Some points, one per row:
array([14, -30, 3, -11, -32, -23, -45, -7, -21, 0, -13, 21, -6, -6,
       8, 18, 8, -3, -5, -15, -25, -4, -14, -14, 24, 3, 33, -9,
       6, -13, 25, -9])
array([-7, 53, 27, 24, 27, 47, 33, 44, 38, 40, 44, 21, 61, 23, 24, 55, 30, 27,
       37, 52, 52, 34, 24, 32, -8, 41, 24, 37, 29, 31, 5, 35])
array([22, 19, 2, 10, 11, -5, 27, 0, -21, 24, 20, 37, 30, 14,
       11, -8, 9, 11, 13, 15, 3, 36, -3, -5, 9, 18, 8, -2,
       3, 20, 18, -3])
array([35, -3, -4, -19, -6, 30, -13, -8, -12, -4, 22, -1, 24, -28,
       12, -12, -8, -22, -11, -1, 2, -12, -14, -24, 29, -24, -25, 14,
       -12, -11, 2, -9])
array([20, 11, 31, 11, 35, 11, 10, -2, 27, -8, 19, 2, 11, -14,
       27, 27, 22, 43, 40, 31, 26, 1, -6, 24, -12, 37, 20, 24,
       54, 9, 12, 22])
array([13, 10, 22, 41, 44, 45, 29, 25, -17, 10, 5, 45, 55, 56,
       36, 20, 28, 8, 17, 9, 49, 31, 14, 33, 15, 39, 13, 24,
       17, 29, 38, 24])
array([21, -9, 42, -5, 9, -4, 16, 8, -23, 20, -14, 5, 9, -13,
       -15, -9, 11, 5, -14, -18, -20, -12, 12, -28, -11, -3, 12, -12,
       7, -26, 28, -17])
array([-8, 28, 4, -4, -18, -8, 19, -8, 17, 26, 11, -11, 1, 2,
       -11, -4, 0, 19, 1, -22, -14, -2, -3, 3, -8, 34, -22, 21,
       15, -9, -14, -10])
array([5, -1, -18, -28, -13, -32, -28, -33, -13, -19, -23, -53, -9, -17,
       39, -8, 2, -14, 1, 7, -35, -10, -28, -19, 55, -20, -14, -6,
       16, -3, 16, -36])
array([38, -19, 13, -23, -28, -31, -22, -15, -28, 6, -21, -16, 18, -24,
       -30, -7, 0, -45, -16, -20, -40, -20, -16, -17, 22, -2, -15, -10,
       -17, -32, -5, -1])
array([-43, -42, -27, -67, -56, 14, -26, -47, -119, -51, 14, 40,
       -72, 65, -17, -45, -50, -40, 21, -91, -14, -4, -53, 19,
       -7, -23, -27, 9, -47, 23, -30, -58])
array([-127, -124, -29, 41, -20, -21, -12, 13, -74, -16, -127, -100,
       27, 13, -15, -48, 18, -32, 14, 12, -33, -67, 68, 9,
       -63, -49, -13, -98, -61, -97, -67, 16])
array([30, -19, -17, -4, 1, -41, 5, 3, 25, 17, -19, 11, 4, -2,
       32, 6, 31, -13, 7, -22, -4, -35, 12, 13, 31, -11, -14, -23,
       8, -21, 29, -10])
array([26, -31, -44, -24, -49, -13, 2, -2, 18, -46, -34, -42, -15, -28,
       -54, -2, -21, -33, 6, 13, 1, -48, -20, 23, 5, -10, 9, -21,
       -21, -14, -33, -46])
array([-17, 24, 46, 38, 16, 23, 32, 32, 39, 7, 31, 37, 31, 27,
       22, 52, 32, 29, 37, 44, 25, 32, 31, 24, 9, 38, 31, 43,
       26, 34, 15, 55])
array([6, 27, 11, 35, 42, 28, 41, 45, 13, 35, 26, 33, 43, 25, 35, 55, 53, 13,
       39, 26, 48, 23, 41, 25, 6, 38, 38, 81, 30, 18, 9, 11])
array([-5, -15, -13, -5, -14, 5, -14, 0, 7, -25, 5, -16, -30, -8,
       -25, -47, 14, -14, -9, -8, -9, -45, -20, 12, 13, -26, -3, -26,
       -9, -44, 8, -28])
16 more points follow, each with its number after it:
array([-20, -8, 17, -5, -56, -16, 26, -43, -8, 32, -26, 17, -17, 17,
       -5, -17, -24, -8, -72, -29, 19, -13, 0, -24, -13, -16, 4, 6,
       -37, 5, -13, -2]) 0
array([26, 32, 13, 50, 30, 15, 50, 28, 51, 22, 27, 19, 26, 25, 30, 25, 37, 18,
       55, 30, 38, 23, 34, -1, -3, 42, 21, 35, 31, 25, 7, 57]) 1
array([21, -8, -16, -17, -20, -17, -18, -21, -13, -21, -20, -30, -16, -18,
       -17, -4, -9, -17, -20, -27, -15, -21, -24, -22, 19, -21, -15, -13,
       -18, -15, 20, -17]) 2
array([4, 36, 3, 14, 60, 17, 64, 55, 45, 35, 47, 16, 34, 29,
       31, 42, 40, 40, 53, 36, 24, 49, 33, 28, -15, 45, 48, 13,
       42, 48, 12, 25]) 3
array([19, -24, -1, -29, -18, -19, 2, -24, -28, -37, -14, -13, -17, 4,
       -14, -15, -10, -21, -3, -17, -13, -16, -45, -15, 24, -32, -40, -29,
       -46, -45, 7, -23]) 4
array([13, 0, -25, -31, -13, -16, -27, -13, -35, -31, -45, -30, -36, -41,
       -39, -18, -28, -32, -2, -26, -4, -13, -23, -17, 10, -12, -35, -22,
       -27, -11, 28, -17]) 5
array([11, 40, 14, 24, 43, 19, 28, 40, 46, 12, 21, 64, 26, 15,
       19, 26, 27, 18, 38, 25, 38, 17, 40, 24, -2, 38, 27, 52,
       36, 37, -11, 49]) 6
array([-12, 12, -11, 30, 28, 9, 21, 17, 19, 29, 7, 31, 38, 34,
       26, 20, -14, -2, -19, 35, 37, 0, 16, 20, -1, 0, 6, 21,
       -15, -11, 7, 10]) 7
array([-6, 15, 26, 43, 14, 43, 6, 25, 37, 35, 12, 15, 61, 26,
       32, 34, 34, 53, -1, 32, 18, 25, 33, 23, -11, 21, 53, 25,
       30, 22, -44, 26]) 8
array([24, -12, -19, -30, -32, -4, -22, -27, -10, -27, -32, -41, -30, -17,
       -34, -20, -19, -22, -15, -16, -32, -9, -26, -23, 21, -6, -5, -17,
       -16, -31, 13, -31]) 9
array([-19, 5, 18, -59, -40, 18, -83, 11, -107, 20, 34, 10,
       108, 54, -71, 31, -27, 38, -45, -38, -11, 20, 72, -86,
       -117, -83, 44, -51, -109, -9, -123, -25]) 10
array([9, 12, -33, -45, 2, -10, -31, -7, -31, -27, 16, -21, -22, -19,
       -26, -25, -24, -19, 1, -15, -7, -36, -14, -40, 32, 20, -5, -39,
       -21, -26, 16, 24]) 11
array([15, -9, 17, -6, 21, 7, 15, -11, 14, 10, 26, -11, -20, 5,
       16, -20, -32, -9, -6, 6, 34, -17, -15, -24, 6, 26, -13, 12,
       -8, 4, 18, -32]) 12
array([-5, 43, 26, 22, 28, 45, 43, 38, 36, 38, 23, 21, 47, 34, 28, 21, 26, 24,
       58, 23, 32, 33, 30, 40, -2, 20, 55, 31, 33, 43, 31, 14]) 13
array([-114, -115, -53, 51, -26, 32, -127, 5, 79, 14, -36, 7,
       17, -47, -122, -68, -63, -61, -22, -8, 53, 102, 26, -94,
       -98, -25, -35, -102, -50, -48, -84, -120]) 14
array([29, -17, -10, -15, 6, -3, 22, -10, -18, -35, -13, -21, 15, -10,
       -18, -14, -13, -32, -13, -9, -33, -30, -24, -44, 2, -21, 0, -22,
       -5, -21, 4, -20]) 15
Which three of these numbered points are nearest to each point below by angle, seen from the average point of the first points? Their numbers follow each, nearest first.
array([-69, -102, -30, 37, 64, 35, -27, -10, -47, 5, -56, -20,
       -8, 21, -40, -9, -52, -32, -25, -45, -60, -21, -48, 41,
       -30, -52, 19, -74, -36, -6, -29, 9]) > 14 15 4
array([16, -13, -37, -9, -11, -42, -39, -26, 4, -3, -37, -24, -23, -18,
       -10, -42, -35, 4, -48, -64, 41, -53, 20, 33, -36, -9, -28, 44,
       -40, -13, -33, 7]) > 0 5 2
array([52, -54, 27, -96, -33, -88, -6, -3, -78, -79, 75, 17,
       -3, -20, -3, -17, 83, -48, -73, 18, -78, 44, 51, 53,
       -22, 2, 13, -127, -4, 27, -127, -31]) > 10 4 15
array([15, 15, -4, 2, 14, -21, -1, -22, -23, 8, 5, 0, 26, 2,
       14, 17, -9, 5, 14, 8, 6, 0, -19, 25, 17, 32, 9, -19,
       -18, -32, 23, 16]) > 11 7 4
array([28, -12, -24, -23, -14, -20, -12, -19, -6, -29, -22, -26, -29, -8,
       -23, -15, -17, -8, -18, -32, -17, -32, -32, -29, 14, -18, -21, -25,
       -21, -19, 18, -22]) > 2 9 5
array([5, 34, 17, 39, 0, -15, 20, 27, 16, 31, 45, -6, 22, -2,
       24, 28, 28, 20, -12, 25, 9, 24, 12, 9, 13, 30, 37, 11,
       38, 19, 20, 32]) > 3 1 8
array([-11, 22, 35, 17, 9, 40, 32, 33, 36, 28, 19, 25, 27, 56,
       44, 22, 14, 11, 53, 25, 33, 28, 17, 24, -12, 15, 20, 19,
       40, 18, 22, 46]) > 13 1 3
array([1, 15, 108, -31, -30, 29, -55, 104, 24, -51, 7, -12,
       -119, -15, -62, -95, -125, 53, 38, 48, -56, -8, -127, 8,
       36, 44, 22, -31, -85, -53, -96, 31]) > 11 9 4
array([-127, 5, -20, 44, 43, -27, 26, 10, -5, 2, 67, 65,
       -19, -94, 39, -115, -13, -18, -81, 127, -49, -34, 105, -29,
       -43, 68, -127, 35, -46, 32, 17, -84]) > 12 14 7
Now 16 new points, numbered from 0 again:
array([10, -11, -7, -26, -26, -42, -30, -33, -17, -38, -14, -13, -24, -12,
       -32, -5, -15, -29, -32, -16, -29, -25, -32, -15, 23, -3, -30, -11,
       -24, -34, 7, -24]) 0
array([7, 8, 12, -8, -3, -39, 7, -7, 16, 4, -2, 17, 8, 32,
       -34, 30, 39, 9, -14, -27, 9, 23, 12, -6, -3, 9, -8, 14,
       -18, 18, 20, -3]) 1
array([-64, 77, -87, 30, 70, -23, -37, -52, -29, 42, -51, -64,
       -77, -28, -25, 10, -127, 101, 4, -48, 0, -119, -28, -56,
       -32, -39, -1, -81, 11, -33, 38, -65]) 2
array([-4, 46, 25, 23, 16, 45, 22, 36, 44, 34, 22, 16, 51, 45, 35, 48, 30, 23,
       39, 43, 53, 26, 66, 41, 16, 14, 30, 35, 22, 34, 19, 45]) 3
array([-1, 15, 10, 15, -14, 30, 1, -14, 25, -2, 14, 22, 40, 24,
       6, -16, 10, 11, -3, -25, 26, 34, 4, 19, 10, -18, 14, 16,
       -6, 10, 25, 15]) 4
array([-4, 0, -16, 8, -2, -13, -10, -33, -6, 1, 12, -20, 2, -33,
       3, -14, -26, 28, -24, -20, 19, -30, -31, -27, 28, -38, 1, 2,
       -14, -1, 16, -5]) 5
array([15, -15, -18, -11, -66, -42, -9, -33, -27, -9, -45, -29, 16, -21,
       -19, -13, 1, -15, -27, 11, 15, -9, 4, -24, 16, 15, -19, 8,
       -13, -30, -10, -13]) 6
array([28, -25, -29, -29, 0, -25, -22, -13, -14, -28, -21, -23, -38, -33,
       -18, -22, -5, -34, -25, -29, -14, -43, -35, -14, 6, 4, 4, -13,
       -44, 4, -3, -8]) 7
array([17, 16, 6, 35, -9, -14, 26, -9, -1, 19, 1, 31, -12, 22,
       18, 6, 32, 42, 4, 3, -21, 33, 6, -1, 12, 14, -3, 9,
       26, 33, -13, 13]) 8
array([16, -10, -21, -19, -17, -13, -24, -8, -9, -19, -9, -15, -23, -21,
       -23, -21, -7, -15, -14, -28, -18, -16, -20, -18, 23, -13, -24, -17,
       -11, -1, 4, -4]) 9
array([-16, 41, 59, 24, 34, 20, 46, 63, 47, 10, 38, 31, 30, 53,
       37, 64, 45, 45, 44, 31, 49, 25, 21, 14, -17, 30, 48, 33,
       46, 45, -2, 43]) 10
array([-5, 30, 50, 16, 30, 27, 30, 30, 55, 37, 31, 28, 23, 33, 27, 20, 40, 33,
       31, 21, 37, 15, 17, 48, -3, 60, 19, 23, 22, 21, 9, 38]) 11
array([13, -29, -14, -28, -8, -17, -5, 4, 13, -14, 12, -7, 27, 1,
       -26, -10, 3, -9, -3, 4, 4, -12, -35, 7, 2, -17, 1, 3,
       9, 22, 32, -6]) 12
array([40, -29, 2, -24, 28, 29, 6, -7, 13, -5, -13, -11, -12, -11,
       -14, -5, -33, 4, -37, -28, 4, -10, -4, 3, -7, 2, 11, 19,
       6, -2, -36, 8]) 13
array([15, -16, -35, -13, -8, -50, -9, -16, -18, -14, -30, -32, -31, -21,
       -33, -30, -25, -33, -33, -13, -36, -38, -18, -27, 11, -26, -24, -9,
       -27, -24, 9, -18]) 14
array([39, 34, 39, 20, 16, 9, 38, 19, 42, 42, 25, 31, 18, 33, 6, 31, 45, 25,
       39, 38, 51, 18, 17, 23, 7, 37, 18, 39, 49, 14, 39, 30]) 15
The same question for these:
array([0, 3, -15, 33, 6, 26, 10, -23, -3, 2, -21, 0, 50, -9,
       21, -16, 21, -5, 13, -18, 7, 28, 8, 25, -15, -20, 28, -18,
       34, 18, 15, 22]) > 4 3 8
array([-15, 36, 29, 30, 40, 5, 27, 48, 51, 22, 41, 54, 29, 11,
       42, 17, 39, 34, 10, 41, 26, 30, 28, 26, 6, 18, 37, 39,
       57, 50, 35, 42]) > 10 11 3
array([-11, 32, 36, 44, 35, 15, 22, 30, 3, 0, 39, 23, 44, 40,
       24, 29, 38, 7, 8, 18, 19, 8, 30, 44, -4, 33, 23, 47,
       32, 37, -19, 43]) > 10 11 3
array([-7, -19, -32, 60, -30, -25, -25, -49, -47, -56, 9, -35, -50, -59,
       12, -35, -8, -3, -54, -26, -51, -20, -5, -5, 81, 3, 2, -43,
       2, -75, -3, -47]) > 0 14 9
array([19, -14, -29, -28, -10, -35, 6, -23, -25, -25, -26, -29, -15, -22,
       -33, -18, -26, -36, -11, -18, -30, -28, -14, -17, 24, -35, -44, -27,
       -19, -44, 16, -20]) > 14 0 9
array([34, 16, 44, 53, 20, 1, 23, 26, 34, 41, 35, 24, 39, 34,
       1, 4, 51, 28, 41, 21, 50, 24, 18, 9, -12, 15, 4, 28,
       14, 23, 11, 22]) > 15 11 10
array([24, -16, 25, 5, 47, 37, -6, -7, 2, 21, 50, 10, 25, 0,
       12, 1, 28, 29, 38, 26, 2, 43, 0, 19, 26, 44, 20, 36,
       -11, 3, -2, 49]) > 11 15 3
array([-22, -11, -56, -77, -31, 7, -33, -58, -33, -99, -65, 36,
       -119, -59, 2, 49, -53, -58, -72, -19, -37, -94, -127, 28,
       -67, -50, 39, 54, -83, 17, -100, -22]) > 7 0 14
array([21, 9, -12, -23, -15, 29, -8, -2, 10, -6, -21, -15, 0, 28,
       15, 0, -13, -9, 17, -17, -6, -20, -4, -8, -17, -16, 3, -22,
       -4, -20, 10, -23]) > 2 9 14
